128 stands for zero in the data rows.
Here are some points, one per row:
[ 48  57 145  82 154 100 153 158 105 130  60 179  83 121 122 132 155 129 180 199  95  95 191 136 148  81 122 139 192 114  91 159 110 178 161 148  77  98 166 100  82 180 118 131 154 130 111  62 165  59 179 209 101 142 112 127]
[111 137 108 157  75 113 147 142 128 154  99 187 169 175 154 158  96 116 176  75 172  79 135 147 171 104 135 169 193 123 173  88 113  81 163  15 178 148 150 131 154 181 167 111 183 180 132 141 138 181  86 218 114 142 129 151]
[192 200 145 136 156 101 171  44 114 110  54 152 154 117 150  49 200 104 129 114  83 106 183  46 155  99 172 186  83 146 182 176 121 130 145 104 103 165 159 142  91 140 156 125 104 124 139 118 126 169 167 121 113 143  37 139]
[131 146 121 107 216 126 123 121 204 143 111  56 125 100 191 154 145  82 162 151 221  74 138 127 164  96 112 208 112  74 134  88 153 174  88 142 183 107  95 116 121  84  73 144 106 139  81  81 154 149 122  91 166 117 198 214]
[126 112  96  88 152 159  36 106 103 153 170 137 145 183 151 120 101 210 103 138 207 166 113  79 114  96 153 144 191 105 164 191 141  90 182 176 160  77 161 101 114 144 193 113  75  70 107 117  62 151 145 100 115 118 126 139]
[147 204 146 132  69  65 133 125 109 132 177 164 205  43  97  72  99 130 137 139 167 109 147 188 134 131 129  92 120 144  84  63  87 166 104 119  91  74  90  62 169 105 169 169  15  73  95 111 152 118 104 137 146  62 149 160]
[190 157 136 105  95 187 127 167 154 137  89 198 118  97 102 106 162 124 114 132 128 143  63 173 141 108 115  95 106 111 165 143 129  67 157 147  96 120  97 198  30  61 187 104 134 198 178 129 164 112 200 156 159 198 181 143]
[186 116  20 163  62 132 175 143  93 140 137  94  85 123 123 158  73 102  45 216 121 105 138 147 118 140 187 145  70  64 100 188 143 109 121  93 178 163 173  99  75 126 122 186 139  88 188 113 198 157 130 174 130 133 136 103]
[138 156 196 138 174 116  71 142  85 106 118 154 149 121 142  89  94  55  84  94  48 147 104 163  63 145 165 230 105 138 109 126 188  99 154 188  98  89 114 147 128 136 105  93 202 140 142 104 165 149  60 130  62  43 190 118]
[119  71 133 196  75 140 130 112 123 132 167 108  78 175  89 116 104  87 159 169  85 129 152 110  87 163 141 150 189 132 203  98 181 150 165 182 169 108  62 221 136 109 124  92  49 130 137 143  81  97  75 140 185  88  40 161]
[ 32 172 124  83  66 150 140  89 106 154 161 186 118 164 102 107 186 113 114 116  95  92 105 121  81 109 144 111  65  74 168 155  92 173 101 132 209 168  62 113 131 240 121  98 135 116 131 128 145  85 100 101 162 187 144  90]
[114 184 152 167 196 157 164 121 231 130  80  80 197 202  63 195 140  94  99 158 150 216 137 125 125 134 127  42  59 132 136  93 147 176 117 126 110  89 120 144 137 175 157 180 118 101  71 165 147 130 120 198 114  67 173 167]
[110  75  97  94 103 114 124  37 133 102 109 112 102 116 106  20  98 129 191 163 195 169 132  99 130 167 125  62 119 138  79 154  76 150 111  94  89 156 164 167 126 186 115  95 166 198 193 153 129 208 131 110 165  64 181 140]
[190  61 145 113 117  83  83 146 231 128 159  40 140  97 103 115 162 129 156 106 123 154 109 126 100 120 148 112  63 139  93  87  96  76  71 153 152 123 186 175 132 177 129 138 106 114  83  43 153  83  45 165  62 179 128 190]
[171 155 165 107 155 168 127  95 119 109  97 125 132 127 161 176  93 178 166  81  75 206  36 139  99 158 117 110 186 153 103 162  98 139 161 151 175 142 143  90 108 108  69  38  64  85 132  76 122 179 125 207 195 116 107  67]
[ 48 165 135 210 145 160 136 142  78 170 107  71  67  88  23 140  99 187 168  21 152 140 116  90 170 115 190 155  94 160 128 184 168 128 172 165 135 116 167 116 195  93 150 138 107 167 156  87  89 113 114 101 157 123 120  88]
[154  73  93 135 162 111 174 150  82 145 130 143 139 177 118 130 170  71  58 108 144  82 213 161 160 127 111 101 119 188 106 210  47 110  86 142 141 151  85 160 199 110 147  51  76 159 117 106 113 165 153 146 114 174 150  89]
[ 72 118 182 129  83 125  77 215 161 202 107 165  56 169 148 135 192 177 103 149 144 144 113  97 109  76  93 129  88 200 112  75 151  70 138 164 145 139 155  98 144  84  72 117 104 116 140 140 128 230 113  80 131 122  65 108]
[105 113 121 148 135  84 152 121 112 123 179 100 176 159 115 182  79 182 152 166  39  87 132 107 107 209 115 160 124  60 126  32 144 138 139 153  40 125  93 164 152 126 155 112 113 119 128  84 144 227 191  31  92 176 188  84]
[ 74 143  71  93 204 153 139 153 148 130 180 166 140  30  61 152 121  92  92 143 147 101  84  64 125 223 140 162 134 166 108  86 133  99 112 129  62 157 176 139 112 114  83 127 107  86  59 206 146 139  77 173 161 218 130 199]
[127 111  96 202  85 153  56 156 169 143 140 172  83 146 209 183  76  46 144  72 116 118  68  95 174 112 106 128 116 132  80 139 118 156 114 183 108 134 184 165 125 182 161 163 110  96  84 142 120  98 154  46 198  79  89  48]
[143 106  77 120 149 170  87 161 109 125  71 106 138 111 199  94 153 169 166 106 127  94 160 198  69 176  62 121  75 147 174 173 140 215 140  69  86 122 110 118 139 137 149 184 109 160 154 151  51 104 117 160 114 166  92 149]
[193  53 189 106  56 165 181 148 103  47 127 138 110 108  86 152 125  66 152 147 113 104 104 112 144  86 165 118 140 183 175 155 120 134 153  57 130  70  97  90 150 149  79 196 165 112  93 119  47 165 146  78 114 155 164 116]
[115 125 119  97 132  90 191 112 168  96 174 101 177 137 121  57 179 103  96 112 182  96  97 129 147 148  35 159 137 128 130 121 128 115 181 161 151  82 137 165 133 107  90 178 194 108 206 112  83  87 166 202 129 102 105  23]
[122 145 179 125 152 153 190 133 125 142 145 137 136 126 147  98 155 106 161 108 130 130 114  66  82 142 159  72 178 100   0 107 207 157  48 105 190 173 108 158 110  37 209 188 154  82  94 150 134 102 102 132  83 170 160 134]
[ 86 128 142 114 105 139  83 128 106  86 148  91 160 111 182 123 128 196  78 161  43  99 158 153 208 116 141  98  93 200 177 146 130 186  89 104 175  87 182 187 124  94 113  80 179 130 116 179 173  89 177 129 154 115 163 146]
[163  93 137 127 162  97  70 108  41  50 119 159 111 245  60 137 145 140 172 103 142 132 114 166 195 122 123 166  83  65  81  79 107  99  53  95 137 134 120 106 114 109  87 127 141 120 153 190 120  53 183 146 143 129 111 140]
[156 124 164 149 165 173 107  29 163 180 118 119 160  65  97 137  97 182  92 160 183 117 169 149  86  34  91 139 161 146  80 101 178  98 139  92  93 190  75 179 188 156  77 170 118  84  79 182 194  60 129 130 102 145 154 103]
[115 167 131  86 115 120 126 108 133 222 169 126 165 131 137 225  37  72 174 138 151 197 142 103  88 148  91 146 135 185 170 142 133 135  74 163  95 181 105  97 132  70 115  78 166 166 156  93  95  74 178 121  30 109  91 139]
[171 185 130 200 195  74 133 152 141 154 228 104 141  55 117 163 143 138 147 163  84 221 155 189  65 103 142 130 169  80  98 123  68 153 167 164 143  77 125  85 120 146 128  91 197 168 123 203  75 138 137  76 136 176 102 109]
[121 147  74 146 178 132 163 180 159  53 120 117  99 185 191  59 114 176  94 108 121 171 146 159 147 123 187 120 193 156 187 106  93  93  85  87  73 176  72  78 101 135 130 161 147 141 141  75 117  63  93  75 177 129 130  92]
[150 117  80  73 113  81 199 148  40  53 118 118 107 115 144 173 183 151  83  55 153 159 105  98 152  91  29  93 160 131 134 101 163 147 184 154 140 135 131 122  89 173 165 116 138 169 125 141 194  98  92  62  87 105  91 189]
[111 146 164  68  94 116 126  89 146 126  31 110  83 100 170 173 138 140  62 115  97  82 172 145 165 214 147  52 151  41 149 157 107  36 115  95 117 111 120 102 171 106 135 149 152 143 137 165 104 106 108 104 135  92  91 123]
Along one direction, these points spread out more than along any other. Take the direction at right angles to it along which they spread out most. Go by this last direction. For each point below, how far along it does it lie, from 0 to 99? 50 is the average, and the first point above lies past it. One standard deviation of the points above along it is 16.
[190  61 145 113 117  83  83 146 231 128 159  40 140  97 103 115 162 129 156 106 123 154 109 126 100 120 148 112  63 139  93  87  96  76  71 153 152 123 186 175 132 177 129 138 106 114  83  43 153  83  45 165  62 179 128 190] -> 59
[154  73  93 135 162 111 174 150  82 145 130 143 139 177 118 130 170  71  58 108 144  82 213 161 160 127 111 101 119 188 106 210  47 110  86 142 141 151  85 160 199 110 147  51  76 159 117 106 113 165 153 146 114 174 150  89] -> 59
[163  93 137 127 162  97  70 108  41  50 119 159 111 245  60 137 145 140 172 103 142 132 114 166 195 122 123 166  83  65  81  79 107  99  53  95 137 134 120 106 114 109  87 127 141 120 153 190 120  53 183 146 143 129 111 140] -> 63
[147 204 146 132  69  65 133 125 109 132 177 164 205  43  97  72  99 130 137 139 167 109 147 188 134 131 129  92 120 144  84  63  87 166 104 119  91  74  90  62 169 105 169 169  15  73  95 111 152 118 104 137 146  62 149 160] -> 59
[115 125 119  97 132  90 191 112 168  96 174 101 177 137 121  57 179 103  96 112 182  96  97 129 147 148  35 159 137 128 130 121 128 115 181 161 151  82 137 165 133 107  90 178 194 108 206 112  83  87 166 202 129 102 105  23] -> 59
[192 200 145 136 156 101 171  44 114 110  54 152 154 117 150  49 200 104 129 114  83 106 183  46 155  99 172 186  83 146 182 176 121 130 145 104 103 165 159 142  91 140 156 125 104 124 139 118 126 169 167 121 113 143  37 139] -> 61
[171 155 165 107 155 168 127  95 119 109  97 125 132 127 161 176  93 178 166  81  75 206  36 139  99 158 117 110 186 153 103 162  98 139 161 151 175 142 143  90 108 108  69  38  64  85 132  76 122 179 125 207 195 116 107  67] -> 22
[ 32 172 124  83  66 150 140  89 106 154 161 186 118 164 102 107 186 113 114 116  95  92 105 121  81 109 144 111  65  74 168 155  92 173 101 132 209 168  62 113 131 240 121  98 135 116 131 128 145  85 100 101 162 187 144  90] -> 55
[ 74 143  71  93 204 153 139 153 148 130 180 166 140  30  61 152 121  92  92 143 147 101  84  64 125 223 140 162 134 166 108  86 133  99 112 129  62 157 176 139 112 114  83 127 107  86  59 206 146 139  77 173 161 218 130 199] -> 56
[ 86 128 142 114 105 139  83 128 106  86 148  91 160 111 182 123 128 196  78 161  43  99 158 153 208 116 141  98  93 200 177 146 130 186  89 104 175  87 182 187 124  94 113  80 179 130 116 179 173  89 177 129 154 115 163 146] -> 60
[190 157 136 105  95 187 127 167 154 137  89 198 118  97 102 106 162 124 114 132 128 143  63 173 141 108 115  95 106 111 165 143 129  67 157 147  96 120  97 198  30  61 187 104 134 198 178 129 164 112 200 156 159 198 181 143] -> 61
